In the rows, zero is written as 128.
One turn moves every row onto another: examples first, then more rows asked
bunam: [122 142  95 131  95 126 125 131 133 137 158  92 144 104 153 169 134  89
 117 153]
tudur: [118 115 128 149 108 153 130 141 120 124 111  91 169 124 181 147 126 146
 125 130]
korof: [125 114 132 159 105 122 129  94 140 149 132 134 124 105 150 140 118 106
 110 153]
Tof: [141 154 120 134 142 148 110 148 118 143 123 134 161 119 172 140 135 111
 106 154]
pil: [137 143 109 114 117 138 115 145 111 129 140 113 157 105 169 146 131  83
 107 163]
napok: [133 128  87 135  99 125 119 123 132 138 146  88 137 104 133 175 139  99
 103 144]
Nodos: [143 115 140 165 111 117 121  88 130 146 145 129 140 108 173 127 114 111
 101 142]
zusi: [132 121 103 124 108 111 118 139 128 135 152  93 140 100 138 177 135 103
 133 143]
boli: [128 153 114 128 128 136 109 143 110 140 155 121 161 116 166 148 142  97
 107 165]
ladug: [127 104 103 143 100 111 146 110 126 170 138  82 156  96 138 163 129 119
  97 138]
ratu: [131 156 105 132  95 120 121 139 128 128 138 103 131 112 150 168 129 109
 127 140]
Ribut: [134 148 115 127  92 109 127 127 132 139 151  90 118  98 156 172 119 109
 117 137]
big: [104 117 129 156  98 142 150 109 128 122 125 115 164 134 163 137 125 135
 130 177]
Gised: [136 107 144 159 115 137 100 131 131 154 132  89 142 100 179 147 108 138
  95 115]
Godov: [134 132 117 149 139 145 147 135 115 168 112 107 178 118 168 133 130 138
  94 170]
pul: [115 137  99 135 100 116 118 132 122 134 153  93 140 101 143 178 138  95
  99 140]
lesik: [146 106 136 165 121 137 103 137 129 157 138 103 130 102 162 145 101 134
  96 121]
Giki: [132 106 100 155 102 106 147 118 107 161 136  86 169 102 135 159 127 131
  92 148]
tigis: [125 129 126 149  98 154 119 159 112 137 123  84 170 118 178 147 124 152
 121 130]
mupiv: [109 129 119 164  93 118 152  99 135 125 129 113 164 130 158 130 132 127
 126 154]
Tugap: [141 113 137 161 124 143 106 133 124 138 143  96 134 112 186 143 127 129
  94 116]
lum: [131 109 108 152 101 113 135 122 120 192 132  81 165 114 130 148 136 127
  97 145]
dagem: [135 135 114 135 138 142 114 146 124 143 142 125 175 108 171 162 136  89
 115 166]
Nabu: [143 119 128 153 123 134 140 122 111 179 113 109 171 103 162 128 128 143
  80 161]
gufep: [145 105 121 143 139 129 140 134 101 181 133  98 178 113 155 130 127 127
  96 155]
Dogi: [119 110 132 151 105 155 138 141 112 127 129  78 160 121 172 156 124 156
 119 132]
bom: [134 146 115 130 131 147 118 153 108 141 150 110 168 123 172 138 132  97
 116 167]
poz: [133 101 140 157 126 145 106 135 128 146 139  87 127 110 179 140 119 135
 115 119]
Zur: [132 116 140 162  98 121 107  93 144 146 143 122 122 115 160 139 110 113
 109 152]
pefa: [116 121 125 155  96 138 141 103 131 115 115 118 154 133 158 136 129 122
 136 163]
nilun: [140 105 142 155 123 141 108 131 127 145 148  99 137  99 173 159 103 128
 103 115]
maz: [134 122 129 152 125 142 128 123 102 178 129 100 193 100 158 139 133 123
  93 176]
voz: [109 133 118 143  85 145 147 115 126 119 116 118 163 123 165 143 138 119
 135 164]
kolag: [146 100 132 163 114 130 125  93 141 143 136 125 131 105 177 142 111 108
 116 143]
Goka: [139 162 115 132 133 131 123 142 134 137 139 132 149 123 173 149 124 101
 121 162]
sug: [128 107 116 139  94 112 130 115 109 163 145  67 157  94 127 157 127 140
 112 159]
salo: [110 123 126 173  96 135 147  98 141 121 120 110 163 117 171 135 115 114
 131 159]
zas: [124 119 136 159 114 124 125  96 147 144 145 136 138 109 166 141 103 112
 110 159]
dezo: [101 125 132 158 106 149 128 138 126 122 123  76 161 122 175 135 123 144
 129 140]
poku: [105 127 123 156 104 142 129 141 121 114 129  81 159 126 174 146 141 146
 121 129]
von: [132 116 116 144  99 122 153 115 114 169 122  62 147  94 150 155 126 145
  85 145]
zega: [135 127 127 137 123 125 129 143 104 180 128 110 187 116 165 123 129 115
 102 165]
nep: [134 122 114 151  77 110 144 113 120 162 124  81 140  94 139 158 129 136
  97 143]
nagi: [143 120 115 144 132 125 132 126  98 174 139 114 188 122 163 129 133 130
  93 171]

dagem moves to maz
Godov moves to von
Nabu moves to nep
Now find these:
salo moves to dezo
ladug moves to bunam
Gised moves to Zur
zega moves to lum
Giki moves to pul
zas moves to big
mupiv moves to poku
korof moves to voz

One turn moves every row onto another: examples first, then more rows asked
koro: [118 119 133 123 122 144  94 105 173 118 128 135 133 133 111 115 122 156
 128 122 116 146 132 120 135  78 136 135 107 114 131 142 141 114 129 130
 116 140 133 144 154 116 120 144 124]
nen: [128 149 148 116 134 144 123 145 111 118 111  98 136 134 120 123  79 137
 118 135 152 120 107 118 126  99 132 111 143 126 107 142 101 104 144 113
 134 149 133 113 154  75 128 116 106]
Kasov: [120 150 128 130 123 122 161 117 133 128 111 105 140 137 113 112 119 140
 122 117 126 108 138 136 135  89 101 126  87 125 106 125 100 106 143 118
 148 127 130 139 131 145 118 128  95]
bazod: [134 159 145 116 123 149 128 133  99 132 108 102 130 142 131 127  76 131
 131 124 169 116 130 120 130  97 133 134 149 116 105 136 129 111 140 106
 117 144 131 128 147  86 128 117  88]
vibot: [129 171 143 123 113 120 113 132 133 131 117 125 143 137 152 124 119 125
 118 116 139 130 127 125 146 120 129 145 121 122 109 125 112 131 142 118
  77 170 151 123 172 133 129 138 102]
sede: [118 114 122 120 130 135 101  94 172 114 129 136 117 129 129 118 138 155
 125 129 130 140 145 115 132  82 143 126 119 115 120 148 130 113 133 131
  98 144 115 136 150 116 123 132 120]
fuve: [113 102 139 150 131 147 134 124 125 113 156  94 129 115 132 108 123 140
 131 139 142 153 102 127  98 151 146 131 132 124 113 128 104 119 122 120
 134 121 116 119 134 139 145 142 130]
bepe: [118 118 144 122 128 167 113 125  82 126 124 122 106 121 106 114 139 132
 124 128 105 126 144 123 134 155 143 133 118 121 106 140 116 149 122 127
  98 145 109 117 152 134 144 141 114]
mitob: [118 129 131 114 121 133 101  90 157 119 116 128 133 135 106 122 124 149
 125 121 127 129 148 130 139  83 139 131 112 118 116 141 138 109 134 117
  87 131 119 148 143 108 112 145 108]
dokol: [120 167 134 130 121 119 128 136 147 124 126 129 130 132 160 121 125 132
 119 131 131 132 129 109 143 127 119 133 134 127 114 126  93 120 138 115
  74 172 138 104 158 122 129 141 120]
riviv: [135 117 142 119 120 155 149  99  97 136 109 120 138 148 124 118 138 132
 125 123 126 117 110 126 139 157 132 128 160 134 107 128 112 157 121 115
 151 153 166 126 153 121 155 131  92]
Dazo: [134 118 146 131 123 152 161  97 106 128 126 126 135 139 130 113 142 130
 134 124 134 123 124 119 134 164 126 134 168 134 113 120 110 149 123 117
 143 158 146 134 145 111 147 110 107]
kos: [131 104 120 121 118 163 111  95 153 138 113 106 144 141 126 132  95 125
 125 118 156 124 140 107 152 113  88 139 147 126  99 145 126 156 130 118
 131 146 133 130 137 145 132 109  99]
fip: [134 117 135 131 125 130 135 163 131 129 126 108 113 131  98 115 104 122
 135 127 122 122 127 116 123  87 129 117 130 139 111 141 148 106 122 113
 163 143 130 147 137 105 145 164 121]
lafer: [145 140 137 122 117 133 132 141 125 138 131 115 120 126 101 121 114 112
 149 113 144 127 147 120 127  88 125 148 134 131 113 136 167 112 122 107
 152 146 115 160 146 111 142 151 118]
tepaz: [115 147 153 142 112 119 128 142 135 131 139 120 134 137 162 115 106 130
 118 124 109 138 107 117 139 113 124 146 138 117 116 114 126 121 140 112
  86 162 159 116 158 133 134 150 112]
tenud: [120  87 130 135 127 159 115 106 160 129 125 100 141 136 123 123  92 133
 117 130 130 134 111 105 147 114  88 129 161 127 105 141 116 146 131 121
 146 146 136 121 136 139 133 110 112]
sab: [131 128 128 126 120 171 160 111 114 135 113 132 135 148 123 109 133 138
 138 124 131 116 129 113 140 163 122 130 151 142 124 130 106 155 115 118
 150 157 162 128 145 117 143 132 110]
nivo: [136 150 132 117 135 157 126 138 126 128 127 119 116 129 156 121  95 142
 131 130 172 131 128  99 124  96 124 136 152 117 115 148 114 114 134 117
 138 162 122 110 161  90 142  96 108]
bul: [122 120 127 143 130 136 134 116 116 111 138  96 127 117 131 114 133 127
 129 126 167 134 133 134 100 154 157 114 124 135  96 137  97 127 132 122
 105 124 104 136 134 135 142 131 115]
defeg: [122 104 140 128 122 167 114 128  95 125 134 126 115 117 121 122 134 136
 121 140 101 136 138 115 131 160 146 132 106 126 110 150 125 150 129 121
 112 149 126 117 159 132 155 139 115]
leru: [120 109 140 136 120 170 115 133  88 127 136 128 110 119 118 114 132 126
 129 121 102 131 151 124 129 153 144 137 109 125 111 143 131 154 127 126
 103 150 120 135 150 135 146 134 112]
ravol: [127 134 131 140 122 120 157 109 144 127 135 118 128 127 150 116 139 135
 132 115 137 124 147 124 127  88 105 145  96 118 102 132 116 111 146 121
 154 142 123 139 139 156 138 106  99]
zafa: [126 108 124 123 126 157 115 104 163 127 110 101 153 137 108 130  96 129
 119 133 149 124 137 108 154 129  86 123 147 138 101 146 100 149 138 117
 127 147 121 132 139 124 116 102 113]
Felet: [119 117 150 127 118 173 117 127  95 125 137 125 119 116 105 121 136 131
 130 139 100 138 142 120 130 163 134 145 111 125 118 138 122 148 130 117
 102 148 115 124 154 123 140 134 125]
tet: [133 115 121 124 134 115 135 142 140 124 123 111 105 117 115 123 130 126
 123 144 131 124 128 102 121  91 137 109 141 140  99 148 128 105 125 112
 161 149 118 119 143 106 161 159 120]
gutul: [120 175 143 130 114 139 117 145 136 134 124 125 130 142 144 108 106 131
 123 108 121 135 113 120 150 111 114 153 129 117 125 115 111 125 129 122
  89 167 152 121 163 134 119 154 117]
sovu: [155 157 137 105 123 130 119 127 136 131 124 118 124 113  94 131 138 114
 139 126 162 135 146 115 129 103 122 147 128 131 112 142 134 108 120 113
 151 155  95 145 160 101 135 140 129]
sofi: [144 138 134 106 135 111 123 122 129 124 112 108 116 113  98 134 141 120
 120 139 153 122 136 113 129 100 137 115 138 139  94 148 115 105 128 113
 147 151  94 126 155  99 148 143 117]
med: [115 121 138 137 123 160 120 123 107 128 135  87 134 131 109 103 108 137
 128 118 138 138  94 142 109 136 147 136 119 118 115 128 116 124 109 120
 138 108 135 128 134 150 141 171 116]
Lipoz: [121 102 133 123 121 163 113 104 147 136 106  93 150 147 101 126  80 128
 120 118 133 120 122 118 155 111  84 130 151 126 103 135 123 148 130 115
 135 134 137 129 130 136 117 128 104]
zaz: [133 152 140 122 133 167 117 159 125 128 124 113 135 135 129 116  71 141
 134 127 155 133 108 111 130  96 123 132 138 119 125 143 118 111 135 114
 152 157 144 122 158  85 133 115 113]
nov: [126 138 139 123 129 148 138 136 108 131 124 107 110 139 157 122  83 138
 128 130 158 117 119 104 120  83 132 130 164 111 106 139 133 109 137 109
 132 144 133 109 144  96 151 120  88]
fumi: [119  91 128 130 128 142 124  96 146 126 111  92 138 137 118 126 100 127
 113 127 142 117 127 113 149 112  96 117 168 130  88 138 105 148 135 118
 122 144 118 127 126 137 124 109  99]
Bodor: [113 108 135 127 126 130 105  94 158 119 129 128 115 137 122 115 125 154
 125 118 114 133 135 123 131  70 142 130 128 110 117 140 149 108 126 126
  98 129 123 138 139 123 128 151 110]
Lobem: [115 150 143 144 127 111 123 150 134 120 125 117 127 129 153 107 114 131
 109 120 116 127 110 125 141 111 132 122 141 127 107 123  92 125 143 130
  83 169 150 115 156 130 126 140 112]
Sidud: [133 126 144 125 131 160 148 105 103 128 117 120 134 141 110 103 137 138
 126 116 126 122 104 127 138 158 125 130 163 137 116 122  93 151 112 131
 152 158 147 125 150 115 139 122 113]
lag: [125 143 114 126 122 164 125 124 129 121 129 109 142 129 115 114 124 133
 144 127 176 137 142 128 113 163 142 132  96 141 116 141  97 129 124 116
 114 125 119 137 141 133 132 143 124]
gorev: [112 113 136 124 132 128 100 102 166 107 123 125 132 131 103 114 123 158
 116 132 111 136 126 127 134  84 145 114 116 121 119 140 123 106 136 123
 102 135 122 136 144 105 114 142 123]
Sok: [114 114 138 131 123 175 122 136  91 127 128 125 110 128 104 113 129 134
 127 135  94 126 145 118 132 160 138 130 109 130 117 139 117 146 124 119
 100 143 123 120 144 123 141 151 116]
Peg: [126 136 129 133 121 134 154 116 155 125 129 118 137 129 139 121 133 145
 122 130 124 132 124 119 132  95  99 141  83 124 116 134 107 104 143 117
 173 140 140 119 149 149 139 122 109]
kapa: [128 132 121 127 114 170 121 116 117 136 132 103 139 134 129 120 119 128
 142 119 170 141 127 127 108 148 143 150  99 123 114 137 132 133 115 112
 130 117 139 136 148 153 155 160 107]
mem: [123 146 143 132 126 123 159 113 145 115 127 106 145 123 114 112 129 143
 119 128 120 129 125 131 132 101  93 138  92 124 113 123  94 100 144 118
 158 134 117 130 141 135 113 114 118]
fibu: [134 128 135 131 123 154 152 113 102 128 112 122 140 147 116 106 134 128
 136 111 135 112 127 131 138 160 130 122 152 146 107 128 104 161 124 128
 140 161 155 152 145 113 134 113  99]
fuzun: [123 140 136 128 126 113 155  99 125 128 114 104 123 132 134 113 136 138
 116 112 128 111 128 134 132  78 104 136 105 112  99 123 108 107 138 122
 152 128 120 125 136 156 137 128  89]

zafa moves to tenud
Peg moves to ravol
Now find these:
sede moves to Bodor
sovu moves to tet
vibot moves to Lobem
lag moves to fuve
Dazo moves to riviv
leru moves to bepe
bazod moves to nen

One turn moves every row onto another: examples first, then more rows asked
lov: [115 126 143  84 154  96 119 110 113 191 125 125 141 108 131 140 109  96
 169 149 105]
Vafa: [102 124 116  98 153 111 138 124 126 169  91 157 114  96 127 141 111 116
 130 122 110]
Loda: [ 96 109 130  84 152 115 141 129 141 153  89 148 121 127 123 130 138  64
 162 126 116]
Vak: [ 87 120 126  91 179 109 121 170 114 163 106 126 126 119 136 141 109 107
 157 128  89]
Gav: [136 125 126  80 159 106 117 126  99 129  79 115 137 113 160 124 109  86
 169 149  96]
maveb: [123 146 136 100 144 122 114 108  92 153 124 118 139 105 158 114 141 116
 163 145 109]
luve: [106 136 130 124 135 117 117 143 116 119 117 144 129 122 147 122  98  99
 115 125 128]
ven: [115 127 140  86 137 124 112 151 103 120 126 136 122 134 149  87 137 101
 147 126  88]
Fug: [105 132 105 102 155 111 111 128 102 122 113 111 119 136 150 132 109  78
 148 142 132]
favad: [127 131 149 110 147 135 135 138 126 152 151 152 142 135 108 111 113  87
 154 117  85]
Genaf: [105 130 145  86 140 125 121 160 111 123 133 135 126 130 143  86 131  96
 150 128  88]
fof: [ 99 127 141 113 144 142 141 126  96 139 142 154 138  91 129 139 122  93
 157 116  94]
des: [133 123 135  85 169 120 110 119 129 162 106 134 142  87 131 151  98  79
 164 139 109]
bem: [117 121 139  78 145  99 118 115 112 186 127 126 144 103 129 147 101  88
 166 143  98]
rurir: [127 148 131  93 148 116 114 113  97 149 118 119 133 109 164 107 136 123
 155 140 114]
Zugur: [131 142 127  85 137 141 127 126 134 116  98 139 118 129 157 100 118 100
 132 123  98]
bupup: [132 127 134  81 178 122 114 124 136 168 116 133 139  91 129 154  99  83
 165 141 111]
buge: [ 99 143 106  97 121 137 110 153 118 166 114 137 130  93 137 136 107  96
 158 125  91]
mogi: [129 132 143  64 151 111 125 140 109 121 115 127 117 102 157 133 140 108
 142 143 115]
kavi: [136 130 127  76 150 105 106 128  98 130  78 121 127 113 165 119 118  93
 163 142  98]
sikod: [116 138 119 107 143 125 149 124 121 161 111 146 127 144 114 150 152 110
 145 128 109]
Dugo: [ 77 129 120  79 173 141 131 147 129 129 119 140 157 118 131 130 110 101
 163 149 114]
Mer: [124 131 157 107 162 109 146 125 106 146  98 132 124 139 151  99 118 108
 129 115  82]
nofib: [123 130 129 115 142  93 129 135  96 125 125 144 101 126 145 142 113  97
 159 149 131]
gimus: [129 134 141  64 153 111 137 133 116 125 113 134 114  98 146 134 145 101
 148 152 125]
mebon: [116 139 140  93 158 133 129 120 124 161 111 158 146 155 107 118 100  75
 140 133  80]
petol: [119 124 106  84 161 114 150 163 106 128 111 141 131 139 110 145 114  99
 166 138  89]
saz: [112 122  97 115 137 145 118 119 105 135 112 131 149 131 124 145 119  95
 161 119  82]
tezu: [115 137 142  96 168 134 133 123 121 155 111 145 149 157 113 120  95  78
 139 127  75]
pimi: [128 132 140 105 162 133 140 133 128 152 150 151 143 136 106 115 103  91
 152 114  87]
tum: [125 154 130 123 133 110 118 138 105 139 112 123 140 130 152 147 119  95
 138 145 136]
Bop: [106 128 147 125 150 105 119 146 120 136 107 140  95 146 157 133 109  88
 142 130 114]
bosi: [100 149 114 107 135 107 123 151 105 141 126 123 109 141 149 105  95  79
 139 130 117]
fudif: [101 153 121  96 158 123 151 143 111 158 100 135 163 136 136 119  87  99
 171 144  96]
Biz: [133 132 153  99 154 108 142 130 101 133 100 127 123 141 158 107 119 112
 130 114  84]
Meke: [111 107 139  82 137 130 135 123 140 140 135 149 138 141 108 129 106  74
 144 123  82]
Fepof: [120 146 144 107 140 143 145 127 117 156  96 140 136 104 146 162 109  69
 161 121  87]
Fom: [111 111 136  80 139 130 140 119 147 136 127 155 130 143 108 120 106  78
 141 128  88]
laviv: [104 134 130  69 165 116 106 119 114 169 128 152 142  96 115 138 112  91
 155 159 113]
laki: [125 138 131  87 130 145 130 122 138 117  93 144 122 122 151 101 109  90
 131 125  93]
Pumo: [101 115 125 100 149  90 152 123 100 173 113 150 129 117 115 109 126  90
 170 124 110]
nug: [108 139 131  64 167 118 113 129 111 162 134 144 140  89 118 139 109  91
 154 162 116]

Fug moves to luve
mebon moves to bupup
buge moves to sikod
Now find these:
maveb moves to Mer
fudif moves to Fepof
Zugur moves to mogi
nug moves to favad

One turn moves every row onto another: examples first, then more rows asked
dosiv: [145 110 140 131 143 114 155 132 143 104 118 145]
Pok: [128 145 135 136 130 153 137 122 116 156 133 141]
Pizor: [141  89 132 124 127 121 110 142 139 149 127 116]
melo: [146  90 122 134 134 116 112 146 133 149 120 115]
fozak: [116 122 103 123 107 109 146 140 125 101 123 124]
roki: [128 140 102 130 105  99 149 132 119 107 120 116]
zasi: [153 101 130 131 126 104 112 139 137 151 121 108]
vefet: [163 100 132 117 121 121 125 140 139 154 111 113]
bosor: [120 130  97 132 115 111 150 141 117 105 119 127]
lavab: [142 128 104 114 103 110 159 138 126 110 110 118]
ves: [127 164 135 139 121 136 127 129 116 147 139 128]
kuri: [120 145 138 126 120 153 138 119 121 147 138 140]
malu: [150 107 150 132 148 122 148 128 146 121 122 146]
bikos: [142 122 147 132 144 126 159 124 138 112 122 151]
Pezat: [146 149 136 118 115 150 152 120 122 152 123 135]
vav: [125 142 105 136 110  98 134 145 121 110 126 112]
Dis: [146 116 133 138 128 109 102 147 134 152 131 106]
zin: [136 155 141 133 120 142 136 115 117 157 135 131]

vav moves to Dis
bikos moves to dosiv
Now find these:
bosor moves to melo
zin moves to roki
Pizor moves to kuri
lavab moves to vefet

